(in the rows, 128 means zero)
One turn moves every row onto another: examples first, then more rows asked
k761: [148 128 114  84 172  96 126 154 139 117 143 103 109  84 137 103 124 141
  94 113 127 147 114 149 124 102 122 145 147 128 111 152 120]
k9: [137 113 144 104 104  87  88 146 115 116 141 121 120  91 125  98 139 102
  83  97 117 128  74 142  96  98 136 138  99 134 112  96 112]
k985: [151 118 111  70 172  91 130 151 150 112 136 109 106  92 126 110 118 129
  98 117 122 153  98 162 117  99 119 131 139 134 118 150 113]
k156: [139 112 139  89 144  97  91 186 118 134 159 176 125 136 139  91 151 133
 121 101 122 139  96 169 111 190  92 139 110 134 114 165 117]
k476: [100 115 129 109 119 137  88 120 114 109 143 179 133 109 137 116 137  99
 114  63 129 136 131 140 115 158 109 124  99 125 104 161 151]
k73: [ 92 157 130 114 127 122 104 134 106 142 151 133 112 135 144 163 120 112
 153  83 133 142 149 138 137 123 120 136 105 170 110 123 113]
k894: [111 133 151  89 149  86 120 189 129 149 158 136 105 149 165 148 133 131
 143 107 130 123  89 148 121 159 140 141 119 173 127 159  98]
k202: [134 106 141  89 110  94 105 137 124 115 137 123 116  87 115 106 134 105
  93  98 117 146  74 143  98  95 138 129  95 125 106  91 107]
k643: [110 131 146 111 141 104 115 177 119 143 157 124 130 142 145 155 132 136
 133 100 134 123 100 154 113 163 128 122 124 202 112 155  87]
k7: [131 107 133 105 140 128  92 165 123 121 152 175 137 136 120  96 138 140
 117  93 141 121 102 160 105 198 101 125 110 158  99 166 106]
k591: [ 87 158 132  99 129 121  93 120 105 136 145 120 122 137 146 155 121 100
 145  81 140 122 150 130 146 126 126 139 102 146 114 135 119]
k765: [134 109 125  84 138 106 120 135 126 111 155 138 116  89 133 116 127 126
 110 141 130 130 102 103 110 110 162 159 107 116 112 118  97]
k256: [ 94 160 149  89 122 105 102 147 105 152 162 127 100 127 152 140 119 112
 157  66 129 139 127 126 148 124 130 141  96 145 128 125 125]
k881: [148 115 120  88 143  98 110 137 130 101 144 134 108 122 125  89 127 103
  97 128 123 132  72 177 127  90  97 107 113 131 108 111 106]
k980: [100 132 152 104 152  99 115 176 126 139 142 114 129 151 159 165 145 121
 123 103 130 117 106 157 114 160 135 132 123 179 101 154  97]
k345: [106 128 139  97 123 130 102 141 111 118 166 196 111 118 146 107 136 102
 133  72 119 148 123 140 119 144 101 120  90 112 120 140 155]
k938: [148 123 123 106 145  96 108 138 131  95 144 135 104 124 151  88 131 104
  92 128 126 116  78 176 136  87 101 113 129 137 108 120 117]
k367: [129 104 142 104 138 111  83 160 109 122 147 166 144 135 137 102 157 131
 112 108 134 127 101 163 120 202 100 132 116 148  90 165 102]
k702: [140 107 119  68 140 101 126 130 132 111 146 129 110  87 123 120 120 131
 118 139 129 147  97 117 122 105 159 149 110 124 112 123  89]
k153: [105 130 120 114 124 148  91 133 124 115 144 183 119 124 122 117 130 110
 127  60 134 145 145 144 110 151 100 130  93 129 101 138 146]

k202 -> k881
k476 -> k367
Now find these:
k894 -> k256
k7 -> k643
k9 -> k938

One turn moves every row onto another: examples first, then more rows asked
k25: [151 141 134 135  84 129 151 107  74 111 165 109 118 168 142 139 161 116
 136 119 124  94 133  97 115 139 126  79 158 109]
k708: [171 131 142  80 131 115 117 130 158 121 169 100 134 144 142 118  65 102
 139 101 158 110 144 107 100 145 112 116 165 106]
k834: [173 129 116  90 124 129 118  95 127  94 176 138 128 133 131 124 165 118
 112 112 114  89 169 142 140 129 124 146 135 120]
k862: [161 101 133 136  59 120 110 102 130 138 153 105 140 137 170 124 152  98
 127 100 134 139 149 129 128 144 138 117 178 100]
k422: [156 126 128 132 139 147 143 109 141 123 172 117 133 177 120 121  99  95
 151 107 136  91 141 132 118 141 103 187 166  97]
k331: [154 139 176 120 151 123  91 117 132 122 130 108 125 157 171 140  98 108
 146 106 121 115 103 133 108 153 124 110 165 128]
k353: [183 102 124  88  79 122 113 119 149 115 168 113 127 146 161 146 162  95
 149 107 140 126 160 107 128 155 133 126 202 105]
k729: [152 148 147 104 103 114 166  95 110 115 174 132 117 138 161 151 174 110
 142 130 138  95 148  84 102 133 140 113 152 128]
k238: [135 126 177 115 135 118  90 120 155 118 136 129 131 141 145 147  99  96
 168 116 112  82 118 120 113 160 124 111 166 130]
k390: [109 118 112 126 140 116  97 137 135 109 168 130 126 147 149 118 139 114
 147 121 171 108 165 157 110 131 116 116 135  84]
k369: [157 122 102 116  71 126 129 117 120 111 140 100 111 160 175 143 139 112
 156 117 137 145 154 118 123 154 135 114 196 120]
k168: [177 130 158 116 102 118 153  84  87 147 156 127 131 156 153 116 164 115
 137 118 135 102 141  92 118 117 152 116 174 113]
k416: [202 132 118  97 112 139 112  97 104 112 161 114 135 140 126 102 124 110
 108 101  99  96 159 117 131 131 111 139 156 120]
k753: [164 157 112  96 108 132 153  95 126  76 167 121 117 136 141 131 121 112
 118 108  94  95 165 128 136 151 112 124 138 133]
k192: [167 140 123 150 143 149 113 118 138 115 199 122 130 156 132 138 102  90
 143  87 139  98 127 142 125 128 118 161 141  90]
k841: [119 135 179 137 136 134  91 137 158  94 148 119 112 185 151 120 135 124
 150 130 131 101 129 133 121 143 135 127 167 115]
k850: [134 130 115 153 135 149 134 107 125 115 173 118 125 144 124 139  94  83
 151  81 127 100 139 139 138 137 115 160 136  86]
k667: [108 114 177 122 147 142  73 129 138 112 127 113 119 156 142 131 146 120
 142 116 141 110 133 116 129 151 131 136 155 110]
k147: [149 134 133 140 150 130 142 117 155 137 129 115 132 155 156  92 171 103
 132 102 142 118 111  95 100 143 108  86 140 109]
k273: [150 132 128 120 148 117 163 113 174 116 138 109 124 181 144 116 155 112
 145  98 131 104 109 106 119 149 133  70 157 113]
k628: [153 128 120 126  62 116 117 113 156 108 178 117 129 130 175 158 157 105
 136 119 142 135 148 131 118 146 134 108 162 121]
k971: [144 130 129  95 117 111 135 121 146 122 148 105 128 150 135 115  50 112
 155 102 145 110 146 111 121 149 125 106 163 113]
k408: [122 109 138 132 137 116 110 134 138 115 163 128 135 167 155  87 136 101
 138 105 154 105 170 164 117 132 121 124 156  66]
k326: [143 126 124 129 139 115 132 106 174 139 147 148 128 149 123 112 167 118
 155 119 143  98 110 103 131 133 131  77 146 115]
k421: [164 108 117 116 147 125 119 123 149 138 130 101 132 157 121 115 158 111
 146 104 146  90 110  80 107 143 121  81 151 119]
k382: [149 134 112 118 151 147 140 105 129 117 172 115 123 161 127 152  98 116
 150 110 153 107 132 140 125 138 108 185 147 107]
k549: [161 141 110 130 107 136 140  99 100  94 148 111 122 153 151  90 148 109
 110 113  97  96 175 138 118 134 112 147 137 123]
k445: [171 126 161  98 104 122 139 104 100 117 188 122 134 153 136 149 183 107
 121  96 128  89 134  93 129 142 126  91 161  93]

k390 -> k708
k238 -> k667
Now find these:
k753 -> k834
k421 -> k147
k729 -> k445
k850 -> k382
k862 -> k369

